One turning vector, and how many steps it has turned
The counts run from 0 to 434.
[146 115 159 123 140 151 100  85 111 113  88 107  73 149 119 131 177 157
 139  79 182 155 162  99 150 126  90 124 114 158 128 141 112 160  85 129
  93 119 125 113 143 154 130 139 128 128 131 107 100 160 146 104 167 150
  82  84 136 159 140  96 104 136 129 108  79  89 134 118 138  80  94 128
 110 129 128 103 187 116 151 147 172] : 38
[140 132 168 124 126 153 128 146  80 124 115  97 109 184 125  91 133 151
 140 127 156 138 160 151 135  77 107 160 136 105 183 142 120 184 126 136
 101 138 168 135 122 157 129 152 137 150 111 117  80 156 126 129 186 134
 115  77 127 174  78 141 109 146 165  93 143  81 129 107 159  99  69 144
  98 126 128 117 152 148 164 139  89] : 134
[133 124 120 169 119 147 111  79  53  88 125 163 122 181 158 139  72 142
 137 168 142 108  92 162 121 118 121 123 119 141 155 168 103 133 114 120
 114 132 173 118 146 162 132 148  95 130 129 110  95 123 110 151  92 154
 164 117 123 129 107 148 115 161 138  64 118 102 113 129 193 117 133 105
 100 133 143  97 182 131 130 133 103] : 272
[109 101 115 144 129 125 135  82 103 129  98  91  77 168 143 103 124 165
 146 109  99 165 154  95 145 112  93 112 112 127 144 162 103 130 139 138
  87 137 192  88 125 111 158 136 134 132 122 128 132 138 107 110 186  96
  97 159 134 143 131 122 114 135 114  96 126 122 116 113 171 160 107 202
  99 108 111  97 167 144 161 125 126] : 110
[128 120  93 128 127 143 129 137  60 104 106 117 112 185 133  96 137 160
 128 159 163 122 136 164 123 120 108 139 141 155 128 158 113 111 114 120
 118 127 127 139 132 163 142 174  89 129 117 112  60  66 124 116 134 153
 130 102 107 131 157 140 116 131 136  74 129  84  93 103 169 111  80 158
 141 137 125  89 200 149 123 162 123] : 403
[134 118 125 150  63 138 113  91  84 118 102 141  85 152 167 177  92  90
 140  78 170 164 100 116 153 151 142 114 134 159 125 159  73 138 116 157
 108 111 170 112 200 132 154  90 143 120 129 160 110 155 113 129 156 136
 133 109 139 134 119 109 105 152 126 109  90 104 134 125 140 110 110  96
 115 135 111  66 186 111 140 143 136] : 359
[126  99 119 151 106 123 129  64  78 109 103 120  97 158 186 166  54 158
 141 119 170 152 128 121 113 138 126 128 142 165 133 111  74 142 102 137
  90 113 169 137 139 157 120 113 129 128 140 104 113 171 133 140 119 187
 155 126 137 125 133 124 131 130 102  98  86  91  99 159 146 114 133 102
 126 129 116  99 165  87 122 157 114] : 303
[ 97 128 135  94 112 154 158 136  98 135  98  99  93 159 161 122 143 163
 161  88 130 160 180 101 125 101 101 140 120 133 147 145 106 144 135 148
  81 131 182 146 135 122 141 137 149 163 105 102  93 141 136 103 232 125
 106 125 140 154 100 145 129 149 132  96 145 130 121 104 147 108  77 173
 118 110 114 109 144 125 152 134  85] : 320
[ 97 107 129 165 126 135 107  61  84 103  97 146 106 158 153 139  60 163
 171 137 100 157 119 120 113 121  84 105 116 128 147 158  88 131 131 148
  78 143 211 112 125 121 139 132 107 145 128 107 107 151 116 154 144 134
 135 151 131 123 130 126 132 154  89  92 132 131  90 115 173 158 137 154
 117 130 107 103 162 123 130 125  95] : 116
[130 125 130 123 134 147 119  58  97 116 121  84  55 129 192 162 119 167
 178 109 144 137 123  95 131 123  91 103 101 155 138 115  84 133  84 117
  89 136 171 117 135 148 144 104 127 146 146  89 134 159 153 115 162 137
 127 137 150 134 103 109 116 134  99 104  86 114 123 126 197 107 135 101
  89 118 114 134 160 131 150 132 117] : 240
[125 107 108 142  95 110 137  67  74 131 129  76  69 167 188 144  83 136
 163 100 127 143 127  94 153 127 124 101 128 124 141 131  63 126 115 131
 113 132 191  91 169 136 152 103 139 126 144 127 154 166  99 101 157 103
 131 149 121 132 102 132 112 117 141  97 107 106 150 140 173 139 116 140
  81 106 104  93 164 120 179 132 120] : 296
[144  94 104 136  75 104 111 106  70  91 113  67 101 140 154 131 122 172
 141 104 154 187 147 116 153 142 141 130 146 156 121 136  84 133 138 120
 126 122 146 111 129 141 168 131 124 101 130 133  88 111 131 101 139 119
 137  97 103 123 165 131 105  86 134  96 123  66  97 141 147 160  68 144
 132 108 115 115 185 121 133 172 129] : 227
[151 125 147 128  92 163 128 111  72 100  87 162 110 157 194 150  91 118
 119 145 186 119 108 156 101 113 102 135 134 152 149 123  84 171 121 125
  70 110 149 154 148 167 113 152 128 155 136 111  69 147 131 170 146 160
 131 100 138 136  88 119 117 163 126  92 101 114 111 101 146  77 129 102
 129 164 125 104 158 145 131 139  98] : 2
[125 135  83 144 135 144 122 103  65 108 108 108 128 213 132  75 103 139
 131 160 143 132 146 135 135  82 102 138 165 105 136 147 111 136 127 134
 100 116 143 108 146 167 118 193 117 140 134 111  61 131 110 126 132 142
 127 108 110 141 136 141 122 155 141 100 156 110 120 130 155 118  86 169
 116 117 102  66 182 147 133 151 125] : 131
[116 113 143  93 148 132 110  70 100 105  98  76  62 168 111 142 126 176
 153 107 126 167 169  86 154  94  80 116 116 126 162 137 125 160 110 128
 102 137 151 125 128 152 142 145 139 140 142  88 123 131 139 115 178 108
 110  80 134 135 127 106  97 142 138  85 127  84 121 115 140 154  84 157
  93 114 108 131 172 156 145 139 145] : 44
[145 123 125 121  81 162 153 113  97 149 111 124  67 161 187 140  88 107
 119 112 154 120  98 154 123 121 114 125 120 134 149 130  68 156 132 127
 123 113 169 125 193 128 121 112 144 140 136 129 130 156  96 132 166 128
 138 122 122 144  75 110  83 146 158  97  78 116 148 111 172  84 140  95
  74 140 108 108 157 139 169 123  96] : 149
[115 106 104 133 119 120 123  60  79  98  94  81  78 132 164 144 107 158
 181 114 112 153 123  71 139 143  91 109 104 158 143 156  73 118 118 141
  75 142 184 110 148 122 137 119 109 147 119 114 109 130 133 124 158 144
 135 158 122 122 125 126 141 126  82 100 127 116 107 157 157 158 121 126
 122 140 111 111 169 111 141 143  77] : 176
[120 129 125 116 127 146 114 100  63  77 112  84 122 155 124  88 137 162
 162 143 141 159 157 129 160  91  85 130 118 129 162 173 125 143 127 131
 102 142 145 108 141 158 152 166  95 151 112 130  70 107 121 133 153 113
 142 107 104 138 119 148 123 148 140  78 179  82 111 141 160 151  77 160
 113 119 129 113 189 165 136 147  97] : 196
[140 140 147 102  81 169 133 161  94 138 131 100 102 173 164 120 132 149
 117 111 172 136 143 172 130 107 132 158 137 121 162 118 119 150 127 133
 121 115 149 177 116 139 139 139 131 125 133  93  77 119 134 119 179 136
 143  67 138 159 101 117  87 144 168  75 117  89 111  84 158 102  50 128
 110 112 136 124 170 152 125 155 102] : 73
[149  87  83 131  90  99 150 105  99 128  86  87 100 163 157 125 113 143
 108 104 171 169 151 124 127 129 121 146 150 139 117 134  80 130 150 118
 111  91 134 132 156 149 121 151 136 114 120 107  86 122 109  93 149 155
 107 111 106 117 189 110 101 124 146 107  97  72  91 135 113 115  88 155
 156 125 106  81 185 117 144 171 143] : 162
[113 116 141 137  75 116 136 111 100 119  80 128  77 124 180 175 130 148
 149  85 153 192 147 105 134 147 127 132 118 189 135 173  78 134 143 152
  64 109 182 128 156 109 142 114 149 145 116 135  84 151 133 128 209 142
  94 128 151 124 133 115 110 141 109 112  90 122 104 120 126 129 111 150
 138 147 108  78 157 127 140 156 112] : 173
[166  86 129  95 109 128 152 102 114 116  93  90  67 155 149 150 114 138
 121  99 183 143 156 134 139 119  93 138 118 120 142 112 108 180 130 112
  89 107 122 117 135 178 102 129 159 131 144  97 122 152 131 108 140 142
 106  81 133 143 111 105  72 126 157 105  88  60 132 128 130  79 108 115
 105 134 121 124 167 135 170 146 118] : 159
[114  88 100 130 134  92 126  66  95 113 100  81 101 177 145 139  76 190
 151 108 104 177 156 110 128 122 106 120 131 121 151 147  92 113 129 144
 110 139 179 136 124 152 134 141 131 130 136  96 122 113 133 109 143 146
  99 107 133 120 176 130 124 143 135  76 124  89  80 127 144 172  84 173
 112 101 116 101 168 116 133 159 114] : 106
[149 111 144 140  84 154 126  84 104 125 116 100  74 141 168 154 130  86
 151  80 182 144 115 109 165 144 116 113 105 160 135 146  78 154  99 134
 112 127 157  97 190 146 140  79 140 132 128 145 124 180 117 123 168 126
 131 106 125 150 102 113  87 124 127 112  92  99 159 126 154  88 120  85
  85 134 123  97 160 120 172 137 131] : 360
[124 123 140 127 111 130 103 124  55  74 111 119 132 154 110 114 110 158
 149 132 154 170 144 157 139 118 112 139 127 140 150 177 104 154 152 145
 106 131 152 121 139 137 141 163 109 137 100 129  58 103 123 166 156 132
 133  80 121 129 123 152 130 151 132  84 170  99  73 122 147 155  68 155
 133 136 132 102 184 155 119 147  94] : 197
[134 112 151 127 134 164 108 103 111 115  95 123  97 156 160 127 159 175
 133 102 166 146 163 111  97 112  84 141 123 145 143 119 115 147  83 129
  91 105 141 156  99 145 107 151 128 138 126  74  69 138 166 127 181 172
 110  88 165 159 124 101 113 150 118  95  87 105  78  95 161  90 110 139
 128 127 124 125 154 113 129 144 131] : 249
[122  95 115 127 116 125 129  98 101 117  78 108 118 164 163 133  76 171
 125 105 134 166 167 119  93 113  93 146 144 139 139 109  94 141 127 138
  96  95 148 159  99 155 117 172 132 128 124  74  59 127 143 118 163 172
 116  98 138 134 158 118 118 151 120  97 114  82  67 118 128 132  86 158
 151 112 108 110 166 112 105 162 108] : 313
[174  93 113 151  82 130 123 104  65 114 103 114 124 156 157 100 109 137
  93 160 173 144 105 161 138 141 123 138 138 150 131 129  78 145 123 113
 119 104 126 102 143 156 141 142 107 100 130 139  53 123 113 136 104 150
 151 106 110 150 118 113 110 103 133 103 105  73  83 130 168 109 107 117
 144 139 128  99 187 141 118 162 134] : 217
[154 115 139 102 102 140 139 145 100 134  84 108  89 196 113 122 123 125
 105  93 146 129 137 164 128 116  93 143 107 102 174 160 123 174 138 125
 123 126 142 145 160 141 118 136 149 140 119 117 109 113 119 105 164 122
 122  58 117 155 105 102  76 150 184  81 122  81 127 106 150 100  63 127
 100 113 113 112 174 143 156 132  92] : 345
[135 110 138  74 108 123 134 142  87 106 112  93  69 149 154 149 145 141
 133 110 171 146 151 162 119 110 106 150 126 135 166 137 124 173 156 103
 109 136 122 138 156 167 138 135 145 136 133 108 107 113 127 116 153 129
 111  64 117 132  98 125  77 135 176  76 109  83 136 102 140  96  68 125
 103 131 136 129 168 164 163 148 115] : 13
[153  84 129 120 104 114 146  82  79 122  92 102  94 159 160 159  99 141
 120 101 186 146 131 145 118 144 115 146 151 141 147 127  82 165 134 113
 108  96 128 151 154 175 105 121 152 130 141 100 104 148 137 119 118 170
 114  67 124 123 130 112  84 139 156 105  70  73 115 137 126  77  96  87
 120 134 128 106 159 108 145 147 126] : 158
[128 100 146 127 115 126 136  95 101 123 120  72  49 130 187 153 146 159
 168 106 155 169 135  88 152 126 102 107 110 158 141 138  76 138 124 122
  82 136 177  79 140 122 170 101 136 136 143 127 133 156 127 104 191 108
 110 141 141 136  97 116 104 100 124 105  95 120 134 112 169 120 133 153
  96 121 127 131 160 148 182 132 129] : 235
[106 121 143  98 115 127 135 107  98 121 107  69  74 138 167 133 141 166
 165 117 142 189 165  93 150  90  95 115 121 155 145 139  99 157 138 123
  72 133 171  98 122 130 156 147 143 138 124 122  86 145 130 120 211  93
 112 136 140 135  77 120 111 111 116  96 130 118 120 109 154 152  93 173
 122 132 104 132 155 174 154 138 110] : 381
[105 129 106 117 116 136 124 108  65 100 127 112 100 179 151 126  98 129
 159 145 118 150 124 132 148  95 105 106 127 128 159 167 103 129 156 135
 112 149 168 107 173 146 148 149 105 143 110 134 105  98 106 149 142 103
 152 116 100 116 106 146 123 147 143  75 173 119 125 112 154 165  77 156
  87 127 107 102 186 178 142 136 107] : 201
[143  95  99 107  90  96 159 125  77 108 109  99  82 160 161 108 118 131
 113 146 144 140 142 150 133 116 104 129 135 125 157 168  86 144 176 111
 117 121 145 103 148 152 149 158 114 132 136 128  98  78  99 117 142 113
 128 114 102 123 134 120  94 114 164  94 115  90 115 101 169 149  96 173
 115 145 108 116 180 182 175 145 111] : 15
